These are runs of 4 systems, one row a step. Runs of the same system follow the same rule from any start.
In the rows, zero is written as 128.
trace 1, Z (5 x 28):
[[ 88 140 122  72 177 110 123 142 187 126 139 164  87 151  76 120 131 130
  107 144 107 151  79 138 154 120 167 139]
 [ 76 133 117  85 159 116 117 151 183 136 141 165  82 148  73 121 121 130
  100 142 106 143  69 135 148 104 157 144]
 [ 77 124 118 102 137 121 106 155 179 155 146 155  82 144  83 129 117 127
   94 145 107 147  63 128 152  84 156 138]
 [ 79 116 112 124 122 130  97 169 165 173 153 150  95 144  96 131 108 122
   93 144 113 134  63 120 163  76 153 143]
 [ 76 110 113 141 113 145  86 173 158 185 151 127 105 144 106 125 113 116
  104 143 122 126  58 122 168  73 141 143]]
trace 2, H, 5 rows:
[[141 138 117 158  86 104 133 145  96  86 180 149  89 111 120 156  87 140
  146 175 121 101 117 126 132 113  83 122]
 [142 148 114 146  96  98 127 155 106  82 185 153  95 116 117 154  90 145
  152 180 120  97 100 131 146 122  93 126]
 [134 157 110 142 105  95 116 166 124  74 191 142 100 115 109 140  95 139
  163 185 122  98  97 134 156 116  96 133]
 [133 154 109 139 117  96 102 168 137  67 188 132 112 124 109 139  99 138
  179 177 127  97  94 142 166 127 111 135]
 [132 158 110 135 125  99  95 166 148  76 189 121 121 128 108 131 110 137
  183 170 130  92  88 157 178 139 124 143]]
trace 3, J (5 x 28):
[[136 135 106 153 135 134  69 171 154 124 158  67 174 138 137 119 130 122
  188 127 154  92 102 168 186 149 157 145]
 [159 143 111 165 116 129  81 153 122 100 163  64 184 126 161 121 128 127
  210 129 155  86 131 157 176 159 126 133]
 [179 145 117 174 110 132 110 141  95  80 154  74 176 111 174 133 119 133
  199 137 157  81 156 146 147 157 105 124]
 [185 139 123 176  87 123 134 118  65  79 145  98 152 101 177 143 113 134
  177 139 150  89 176 131 127 153  82 116]
 [181 132 129 156  83 122 155 103  56  82 139 127 130 100 167 146 109 139
  149 142 146 107 184 114  93 136  67 114]]
trace 4, H:
[[154 162 129  91 143  81 178 102 123  72 129 176 112 122 107 136 125 144
  135 137 114 140 155 126 106 164 112 126]
 [157 162 129  90 148  82 172 103 130  60 130 166 115 128 111 126 125 144
  151 142 114 131 155 134 108 165 111 125]
 [160 166 125  94 151  82 157 109 134  57 139 155 129 124 110 124 131 153
  161 139 119 133 156 135 125 173 118 121]
 [165 170 124 104 159  83 145 115 133  48 140 143 141 126 117 122 132 151
  167 140 125 121 154 145 134 177 123 124]
 [166 169 116 110 152  88 145 117 136  46 140 126 148 125 130 123 129 148
  185 137 132 112 155 152 139 185 123 121]]
trace 5, J (5 x 28):
[[178 132 137 150  90 121 167  97  57  87 121 134 124 102 167 145 120 145
  140 132 140 115 192 106  84 138  71 106]
 [156 122 139 133  96 127 181  90  65 106 117 162 101 108 152 148 111 147
  102 134 122 141 178  91  77 120  71 103]
 [124 118 141 109 109 128 186  90  93 138 104 187  74 117 126 146 114 138
   68 135 111 162 154  84  75  97  92 107]
 [100 108 136  96 126 130 174 104 120 164  99 189  66 132 107 139 113 133
   47 130 104 168 127  92  82  90 116 118]
 [ 74 103 137  88 145 131 156 119 156 175 102 181  71 143  84 132 124 128
   50 125 106 165 100 112 106  90 148 134]]
trace 6, C, 5 rows:
[[146 172 114 107 148  69 131 144 145  39 183 149 119 123  97 127 122 150
  182 166 114 113 115 146 148 162 115 135]
 [128 174 118  95 159  74 127 145 168  60 172 159 106 135  82 131 114 136
  165 165 113 119  94 153 158 151 137 138]
 [101 161 118  82 168  83 127 150 182  80 155 164  93 143  74 122 119 134
  144 162 105 132  79 148 160 142 152 145]
 [ 86 146 118  78 166 105 121 147 188 116 144 168  90 146  67 118 121 134
  114 152 105 144  71 144 154 119 160 139]
 [ 72 130 125  74 167 114 127 145 189 145 132 171  81 149  75 123 123 129
   81 142  99 154  72 126 138 101 167 134]]
trace 7, C:
[[ 89  87 138 132 108 171 136 122 115 218  92 138 108 143 133 135 121 109
   49 104 127 150 113  95 104  76 132 129]
 [113  82 139 149  96 168 145 108  95 205  93 130 115 123 149 135 128 115
   57 102 127 143 141  83  88  83 111 118]
 [136  89 138 155  87 166 148 101  68 180  91 121 121 112 172 137 131 124
   81 107 139 137 171  85  82  99  99 110]
 [161 105 140 161  87 156 156  92  60 138  97 112 133  99 177 138 132 133
  103 114 144 124 191  91  85 119  82 102]
 [176 122 134 157  90 145 156  96  56 113 111 101 147 103 180 135 131 140
  144 122 146 113 200 110  90 144  87 104]]
trace 8, Z, 5 rows:
[[153 172 119 117 140  76 132 135 130  41 171 156 116 119 103 129 119 151
  180 165 117 109 126 143 147 157 109 129]
 [146 165 119 116 130  72 143 132 123  60 169 175  95 116  95 137 107 146
  160 172 110 114 124 139 137 141  95 130]
 [130 154 121 113 114  74 153 129 115  73 168 183  73 119  96 141  96 140
  130 173 106 129 114 125 124 120  97 132]
 [124 128 129 124  98 100 155 137 105 103 162 194  65 118  97 145  90 139
  107 170 109 129 113 118 119 104  88 123]
 [108 117 124 141  83 124 151 137  95 128 161 178  60 117 113 152  91 132
   85 170 112 138 114 101 120  84  93 119]]

Name the system that made each run.
trace 9, 5 rows:
[[181 129 139 151 105 136 160  91  62  91 106 111 151 102 174 140 134 141
  139 121 146 115 202 116  87 158  82 104]
 [190 151 135 146 112 115 158 102  77  65 135 104 153 101 163 132 139 149
  175 123 148 103 201 129 110 178  93 108]
 [191 164 124 135 131  99 136 111  97  45 144 109 155 108 151 130 134 147
  193 133 145 103 178 144 128 184 106 117]
 [174 172 115 124 149  88 126 129 128  36 156 122 156 122 131 124 134 154
  203 146 133 103 147 154 151 189 123 121]
 [159 176 114 110 153  87 115 142 158  47 164 118 147 131 109 119 129 146
  196 156 138 101 123 164 159 181 138 133]]
 -> C
trace 10 (5 x 28):
[[105 160 121  68 180  91 128 146 193  96 140 158 106 150  79 116 126 134
  136 145 107 136  87 150 158 141 167 139]
 [107 159 119  70 190  93 122 137 187 101 132 143 119 149  81 112 137 131
  142 130 114 135  93 156 155 152 173 136]
 [110 156 123  73 195 108 120 136 183 106 124 123 138 154  96 112 148 135
  157 124 128 128 105 163 155 162 180 136]
 [118 152 125  84 195 112 114 129 188 114 112 111 150 153 104 108 158 127
  155 112 132 126 116 157 158 169 190 130]
 [124 147 128  88 188 127 114 126 179 129 102  99 168 149 115 108 160 129
  149  94 133 129 123 152 151 162 178 133]]
 -> H
trace 11:
[[118 141 125  94 126  94 175 110 127 105 135 207  59 130  90 139 103 142
   82 156 103 164 125 107 101 114 106 121]
 [ 98 118 130 110 114 119 166 122 119 144 126 197  60 127 100 146 108 139
   64 148 104 152 118  96  94  88 106 121]
 [ 95  99 135 128  97 145 155 122 105 180 120 166  71 129 116 142 107 128
   52 142 113 153 114  89 101  77 106 125]
 [ 96  80 131 148  85 165 138 133 101 212 117 143  90 124 132 140 116 115
   58 125 120 147 111  89 101  63 108 124]
 [ 99  75 137 166  85 181 122 133  96 219 113 112 117 127 148 139 119 109
   71 114 137 130 120  93 113  71 117 128]]
 -> Z
trace 12:
[[123 136 108 168  88 120  99 172 122 117 191 130 105 126 119 143  90 131
  148 169 128  94  92 125 161  92 102 137]
 [115 136 110 157  97 120  97 176 133 117 189 134 106 129 117 138  94 129
  147 168 126  98  81 134 166 104 109 136]
 [111 134 106 153 102 117  89 174 135 115 188 124 106 131 114 138 101 128
  147 166 126  96  73 141 164  99 113 139]
 [115 134 108 153 109 115  83 179 149 123 185 122 118 135 109 128 105 127
  152 164 130 102  66 147 178 107 134 145]
 [109 134 105 149 115 114  77 181 156 132 181 115 120 134 110 125 113 121
  154 154 125 101  70 152 183 111 139 142]]
 -> H
trace 13 (5 x 28):
[[138 150 114 130 148 106  84 165 159  94 159  92 158 139 115 119 132 129
  192 141 146  95 103 172 182 162 158 144]
 [119 147 110 128 145 113  76 174 176 116 166 101 147 143 107 114 125 120
  174 138 140  99  84 169 184 142 166 148]
 [ 98 136 110 129 149 126  78 174 183 139 161 111 135 146  93 125 125 125
  152 142 127 115  68 159 186 123 167 149]
 [ 81 126 109 130 139 135  81 173 172 167 160 121 114 147  94 124 122 115
  121 141 124 127  58 142 180 102 167 146]
 [ 78 108 119 130 123 149  89 172 168 184 147 126 108 143 102 133 117 112
  100 132 123 130  62 124 164  79 161 148]]
 -> C
trace 14, 5 rows:
[[182 135 133 152 106 132 150  98  70  89 122 110 149 107 169 135 129 141
  156 127 150 108 187 123 105 161  93 109]
 [176 132 133 156  96 127 151 105  67  86 125 115 140 107 163 141 127 141
  154 131 142 110 194 122 105 151  81 113]
 [175 133 133 160  91 130 149 111  65  86 131 116 132 102 166 146 117 142
  145 137 142 107 183 124 102 143  81 110]
 [173 140 127 160  87 128 146 117  71  85 146 123 128 104 163 150 110 139
  149 147 145 103 174 125 110 144  80 112]
 [169 140 128 167  82 120 144 118  71  85 153 124 119 107 158 143 106 138
  151 147 144 102 165 124 113 137  78 115]]
 -> H
trace 15 (5 x 28):
[[ 72  97 128 113 128 149 126 139 151 203 115 156  88 144 101 130 120 114
   58 125 111 155  76 107 119  73 145 141]
 [ 81  86 137 123 111 161 142 124 123 208  99 147  89 143 119 132 118 112
   46 116 119 156 112  90 100  74 130 130]
 [100  84 135 137 102 161 147 106 101 205  93 138 104 132 142 139 119 119
   52 110 123 150 139  88  86  77 114 122]
 [125  88 140 143  97 167 159 101  74 183  91 137 113 116 157 135 124 127
   69 105 128 143 159  81  76  89  98 107]
 [153 100 140 156  93 162 168  86  63 152  97 115 127 111 175 143 133 140
   96 115 138 135 181  87  75 118  84 100]]
 -> C
trace 16, 5 rows:
[[ 83 147 126  88 179 120 100 149 197 146 128 132 122 152  82 112 143 122
  129 121 120 139  70 154 172 135 196 143]
 [104 149 115 104 179 117  90 155 190 135 142 102 148 154  96 108 141 120
  159 121 135 119  87 169 182 149 195 148]
 [131 152 108 120 163 113  87 159 172 107 154  85 179 147 120 109 142 124
  189 123 149 101 107 173 181 174 172 146]
 [157 157 112 139 145 111  95 146 142  84 152  66 181 129 137 120 143 133
  207 127 146  92 136 167 172 181 152 131]
 [177 159 116 150 132 115 112 132 110  63 156  75 180 120 168 128 137 142
  213 127 154  83 163 152 160 176 117 121]]
 -> J
trace 17 (5 x 28):
[[ 74 110 133 104 125 134 147 138 140 169 124 177  62 136  91 140 111 128
   54 139 109 159  90 105 115  84 134 136]
 [ 90 103 140 112 120 144 156 119 127 183 109 169  70 131 110 135 114 123
   47 134 110 163 110  96  98  79 124 125]
 [102  99 140 115 115 152 164 100 103 183 101 161  84 125 125 137 122 126
   50 122 114 164 132  88  82  83 114 111]
 [119 100 144 121 107 152 174  93  89 176  90 151  96 120 148 137 129 132
   59 119 117 157 158  82  76  97 102 110]
 [144 104 144 127 104 147 170  89  80 142  92 142 112 113 157 137 133 140
   79 120 124 151 178  87  64 116  94 106]]
 -> C
trace 18 (5 x 28):
[[173 173 115 111 154  85 131 128 137  38 152 127 154 126 129 124 139 154
  196 139 135 102 150 152 145 187 128 125]
 [148 180 116  98 169  82 121 138 165  44 157 125 147 133 102 116 132 144
  184 143 128 111 127 161 162 180 141 133]
 [123 171 118  89 178  92 116 147 180  72 153 132 129 142  84 115 131 138
  177 145 117 114  94 169 171 169 165 141]
 [104 161 118  79 187  94 110 155 197  98 147 136 118 149  77 118 130 129
  149 142 119 122  77 162 179 152 177 146]
 [ 81 138 121  86 177 115 102 155 202 138 137 144 105 155  75 117 134 126
  119 139 114 139  63 151 168 127 182 147]]
 -> C
